In the rows, 128 means zero.
Each path below is one point turned by a fixed rotation once a step. After each direction that follows a path, write how fast that rotation turns it, in degrees each step (0 if it stays still).
Each turn is a multiple of 5 degrees from 10 to 175, or 0.
Each row of a path follows its step; steps can be skipped.
path 1
step 0: [129 113 130 125 136 127 134 138 127 133 124 126 129 133 123 129 123 122
 132 127 128 129 121 132 137 133 122 127 138 128 130 128 130 129 134 124
 131 123 125 127 142 134 124]
step 1: [129 127 137 128 135 118 130 136 124 123 128 126 124 124 135 125 127 117
 131 134 129 127 128 122 140 131 127 130 118 116 128 129 123 127 124 124
 131 120 133 125 132 121 132]
step 2: [135 130 134 130 134 119 122 137 125 127 125 125 135 139 128 127 125 133
 129 120 130 130 120 128 130 133 130 133 121 132 129 128 119 138 123 126
 138 125 119 127 126 133 129]
step 3: [132 121 130 125 128 118 128 134 126 132 131 123 123 127 122 127 133 119
 126 136 129 125 126 129 128 131 117 135 140 130 130 119 119 131 132 120
 133 123 125 133 132 135 126]
step 4: [127 124 130 135 128 118 131 134 122 134 127 122 128 128 136 129 123 123
 130 137 131 123 124 113 135 123 126 117 120 126 127 128 117 127 129 125
 130 130 128 133 126 125 131]
step 5: [128 124 133 122 129 118 121 138 127 133 123 125 134 141 120 129 130 127
 131 122 131 129 130 126 135 131 124 121 127 138 133 142 127 131 128 127
 131 121 122 128 129 129 127]
step 6: [123 126 129 122 123 121 125 134 129 127 131 125 123 119 124 121 126 114
 131 134 127 135 128 130 136 128 120 130 135 134 127 128 119 133 120 126
 138 122 130 127 126 124 134]
step 7: [130 126 134 135 129 124 129 135 124 132 136 119 132 125 132 122 118 140
 129 125 126 126 126 118 132 122 123 124 126 136 124 130 118 134 119 124
 131 128 134 130 131 130 128]
step 9: [129 126 125 123 126 126 135 136 132 135 129 128 122 121 128 123 127 119
 134 131 132 136 126 121 140 131 132 127 126 125 133 127 114 134 122 124
 127 134 125 128 132 117 131]
step 10: [130 128 137 129 134 126 133 125 134 132 127 114 142 131 127 122 134 132
 130 124 126 128 126 126 136 129 125 129 121 139 128 132 120 131 121 121
 128 125 125 127 135 127 127]
Directions:
[124 129 128 127 128 128 128 124 125 128 129 127 128 127 130 128 130 125
 128 129 129 128 124 128 128 127 126 130 125 129 129 128 129 126 128 129
 132 129 127 127 126 128 130] : 155
[130 129 130 128 126 129 128 130 127 129 128 129 127 127 129 129 129 127
 128 133 123 129 127 128 131 126 130 130 129 126 129 128 128 128 127 130
 127 128 130 131 126 126 129] : 135
path 2
step 0: [134 133 131 136 133 138 131 125 122 125 133 115 118 123 125 132 127 123
 130 127 132 128 134 129 130 125 130 130 125 135 124 125 135 123 128 122
 139 130 124 128 125 124 121]
step 1: [134 127 126 132 133 129 132 129 127 129 121 114 128 129 121 126 121 122
 136 130 129 133 125 136 134 137 133 134 122 122 128 131 126 135 132 122
 134 135 124 131 120 131 122]
step 2: [132 126 123 128 131 127 127 129 139 131 121 127 128 130 127 122 129 122
 139 132 131 135 121 129 140 131 131 122 135 121 133 129 136 131 133 136
 132 132 127 135 123 120 130]
step 3: [130 131 124 135 128 132 131 121 135 124 127 127 136 135 133 135 130 114
 129 133 131 133 124 126 130 123 133 117 132 135 123 128 132 124 124 135
 126 133 128 121 123 120 132]
step 4: [128 133 131 138 125 127 125 115 122 136 125 131 129 133 129 141 125 116
 124 124 129 133 128 124 127 127 130 126 123 128 133 128 122 126 134 128
 124 131 125 122 116 127 122]
step 5: [124 133 130 126 136 129 123 125 119 135 134 137 120 126 124 128 127 121
 127 129 133 131 128 120 139 130 133 132 123 127 132 130 131 127 135 131
 138 123 118 127 121 127 121]
step 6: [118 133 124 128 133 131 135 131 125 120 127 130 128 128 125 127 120 127
 127 143 130 131 126 127 130 132 136 126 123 125 125 130 130 135 134 131
 142 131 121 121 128 129 132]
step 7: [126 132 127 132 122 130 138 129 129 124 120 126 124 124 131 130 120 133
 127 133 126 132 128 125 124 126 129 121 132 119 138 125 133 130 141 128
 128 141 123 130 123 121 135]
step 8: [135 133 129 130 129 135 131 132 127 128 128 121 129 123 138 126 133 129
 126 126 127 131 125 124 133 117 129 126 130 138 133 126 137 121 132 122
 127 135 116 127 117 121 126]
step 9: [130 124 126 133 129 125 122 129 125 129 119 120 136 129 127 127 132 127
 129 129 120 133 126 130 135 126 132 126 117 136 125 131 126 130 131 116
 135 129 124 118 115 127 122]
Directions:
[127 124 129 125 129 127 127 128 129 129 128 128 125 128 126 126 129 129
 126 128 130 128 128 130 127 125 129 131 128 129 128 126 128 128 127 129
 124 130 131 126 130 130 129] : 0
[126 127 126 128 130 126 128 127 131 128 126 129 128 127 129 125 129 127
 130 132 127 128 128 126 124 131 130 129 129 128 128 130 130 130 129 127
 128 124 128 127 129 127 128] : 90
